(in the rows, 128 means zero)
Rotation paths and how fast each direction turns (degrees each step)
Each turn is a multiple of 5 degrees from 10 to 175, or 0.
Each row of a path follows its step; steps can be skipped.

step 0: [142 127 121 123 128 130 127 130 135 136 114 119 113 129 128 133 124 124
 117 130 131 118 131 123 138 128 135 123 129 138 130 120 128 131 129 129
 123 136 129 121 127]
step 1: [111 123 129 118 122 128 131 124 129 135 130 127 129 117 131 131 136 131
 126 117 131 135 128 132 124 131 134 120 118 141 129 131 129 118 125 126
 126 116 124 122 133]
step 3: [121 128 129 133 141 131 125 128 131 117 128 131 133 127 125 127 134 133
 132 128 133 130 128 123 118 114 118 130 135 134 125 124 119 131 117 119
 127 127 121 139 137]
step 4: [133 127 121 129 126 119 128 125 127 115 124 131 115 131 135 118 121 115
 134 126 119 126 131 137 139 129 132 127 130 124 126 118 131 130 129 125
 131 128 132 144 121]
step 5: [118 135 119 126 129 132 130 127 109 137 126 136 128 122 128 131 121 133
 128 120 132 122 139 112 124 136 136 133 130 127 129 126 133 136 132 123
 130 126 127 129 128]
step 7: [135 143 134 131 136 133 136 120 131 134 129 128 136 122 120 127 121 127
 120 123 141 132 126 133 122 125 115 128 127 136 121 128 132 124 124 135
 126 136 127 124 124]
step 9: [128 133 129 123 126 122 117 135 114 132 128 130 118 140 136 131 130 129
 119 130 138 128 137 133 127 119 133 125 118 131 130 129 133 124 118 125
 121 125 114 130 127]
step 10: [125 124 112 129 124 125 132 136 138 118 127 137 132 122 128 141 128 126
 132 134 122 116 126 122 131 129 131 122 128 126 125 135 128 120 131 120
 117 118 126 124 129]
step 11: [134 127 128 124 135 120 131 129 120 137 126 122 133 121 119 129 135 125
 121 123 121 131 123 128 130 127 121 132 131 129 127 124 114 128 120 118
 137 121 125 133 111]
Speeds:
[128 127 128 128 128 128 122 128 129 124 132 129 125 130 128 129 128 126
 128 131 130 130 129 128 126 126 124 129 127 127 127 126 133 129 130 127
 127 129 128 133 129]
70
[131 130 127 130 130 126 129 129 131 126 129 126 132 127 125 131 129 126
 132 129 129 129 127 126 127 127 126 133 127 129 129 133 126 128 128 129
 127 128 126 128 125]
90
[127 126 129 128 131 132 130 130 129 128 125 126 126 126 124 131 131 131
 127 128 128 126 128 124 131 127 127 130 132 125 127 127 130 131 130 127
 126 126 128 127 130]
140

step 0: [135 137 127 134 132 126 129 144 115 129 120 118 134 137 126 133 127 125
 135 124 131 130 115 137 136 119 134 122 133 128 127 130 121 121 127 133
 140 126 134 125 120]
step 1: [128 139 124 134 140 123 139 128 128 129 131 126 129 134 138 135 126 130
 131 120 116 126 115 133 140 125 129 127 119 132 118 136 116 127 125 133
 136 126 118 130 127]
step 2: [127 137 133 121 122 134 136 133 125 121 132 128 143 130 131 132 125 126
 122 123 124 122 120 134 133 121 135 124 125 136 119 119 120 143 130 128
 137 115 119 129 122]
step 4: [132 135 130 120 138 132 134 138 123 131 119 124 125 124 118 132 135 121
 125 120 126 130 127 129 137 129 140 124 126 134 116 129 119 125 136 130
 133 134 128 117 111]
step 5: [134 135 121 128 134 137 124 136 126 132 128 117 136 121 133 128 129 138
 135 126 119 132 115 120 139 118 133 126 119 132 123 126 118 121 129 119
 139 130 124 125 122]
step 6: [125 142 132 124 126 123 135 143 125 126 125 116 139 124 129 129 129 128
 131 118 119 121 127 133 136 114 120 134 132 130 128 134 119 126 126 128
 138 120 122 131 123]
step 7: [124 136 129 125 130 121 134 128 134 119 133 130 130 121 134 133 140 121
 124 131 118 122 119 122 137 125 138 130 133 126 121 137 111 135 133 125
 136 123 123 136 122]
step 8: [127 128 130 122 132 124 132 137 115 123 125 130 142 118 118 130 133 125
 128 137 127 134 124 135 130 120 146 124 135 135 119 123 117 134 128 126
 139 126 130 127 126]
step 11: [137 136 126 125 123 135 122 134 128 124 134 128 138 121 130 124 126 132
 132 127 117 120 132 126 139 120 133 121 127 129 123 138 118 132 131 123
 142 126 128 147 128]
Speeds:
[126 132 129 127 126 129 127 127 130 126 129 129 128 127 126 125 128 129
 126 130 129 126 128 128 128 128 126 128 130 127 128 131 127 135 129 129
 127 129 132 131 124]
85
[128 127 128 128 129 126 129 130 125 133 130 128 129 126 129 123 126 129
 129 128 126 128 130 132 129 124 128 125 131 128 128 129 130 128 124 128
 128 131 130 130 130]
135
[127 128 130 128 124 129 129 127 132 128 132 130 128 127 125 131 131 125
 127 126 126 127 131 126 130 126 132 128 130 128 130 128 130 129 124 129
 129 125 128 129 131]
80

step 0: [132 136 111 124 129 119 139 125 141 138 118 124 126 131 134 128 124 123
 135 122 130 125 122 139 127 129 131 126 119 123 129 126 136 135 127 127
 123 113 136 120 129]
step 1: [119 134 109 124 126 121 128 121 131 128 119 137 126 126 128 124 121 126
 135 117 136 131 122 139 126 139 128 133 129 125 137 119 135 119 122 130
 126 116 128 128 119]
step 2: [123 129 107 124 127 121 131 121 125 125 124 122 121 134 127 127 125 130
 135 126 141 129 129 137 117 125 126 125 121 121 125 114 128 113 127 124
 126 124 125 116 131]
step 3: [121 131 123 120 117 117 135 129 136 130 126 137 116 130 122 130 122 126
 136 129 140 126 137 135 122 130 131 118 141 127 123 119 129 119 121 128
 124 125 126 114 128]
step 4: [114 133 124 117 132 130 129 118 142 135 129 128 124 126 124 125 128 124
 130 137 143 129 139 132 126 126 141 122 131 123 129 112 128 122 122 124
 131 129 117 126 125]
step 5: [122 123 136 124 125 130 133 128 132 132 133 132 130 131 123 108 125 129
 129 128 145 141 136 129 126 129 139 132 130 131 127 115 131 122 125 123
 127 128 123 113 135]
step 7: [127 131 132 126 133 127 134 125 142 137 137 132 135 127 131 122 122 124
 131 125 132 139 140 135 141 124 136 137 124 127 136 133 119 130 120 127
 118 120 124 117 133]
step 8: [126 137 123 129 132 127 148 127 135 137 137 117 139 123 128 118 125 128
 130 120 135 138 124 130 136 125 131 134 119 126 135 129 136 131 123 126
 121 126 133 121 122]
step 10: [120 127 114 130 127 120 141 121 126 127 132 116 133 127 129 137 120 125
 139 130 127 126 123 139 129 125 131 136 124 119 127 128 123 124 122 131
 111 122 130 116 123]
Speeds:
[130 128 126 125 123 129 128 129 128 129 123 131 125 128 130 128 128 126
 127 126 125 126 129 131 125 130 129 128 125 126 130 125 128 127 129 124
 132 129 128 128 128]
25
[130 131 126 128 126 121 127 127 127 125 128 125 127 125 129 130 129 124
 127 128 129 131 126 126 128 132 127 129 126 125 130 129 128 128 126 130
 128 128 129 127 129]
40
[128 126 132 130 125 130 132 127 131 131 128 127 130 124 130 128 128 126
 126 128 127 130 130 126 129 128 126 129 124 132 127 129 127 125 125 128
 129 128 126 130 131]
35
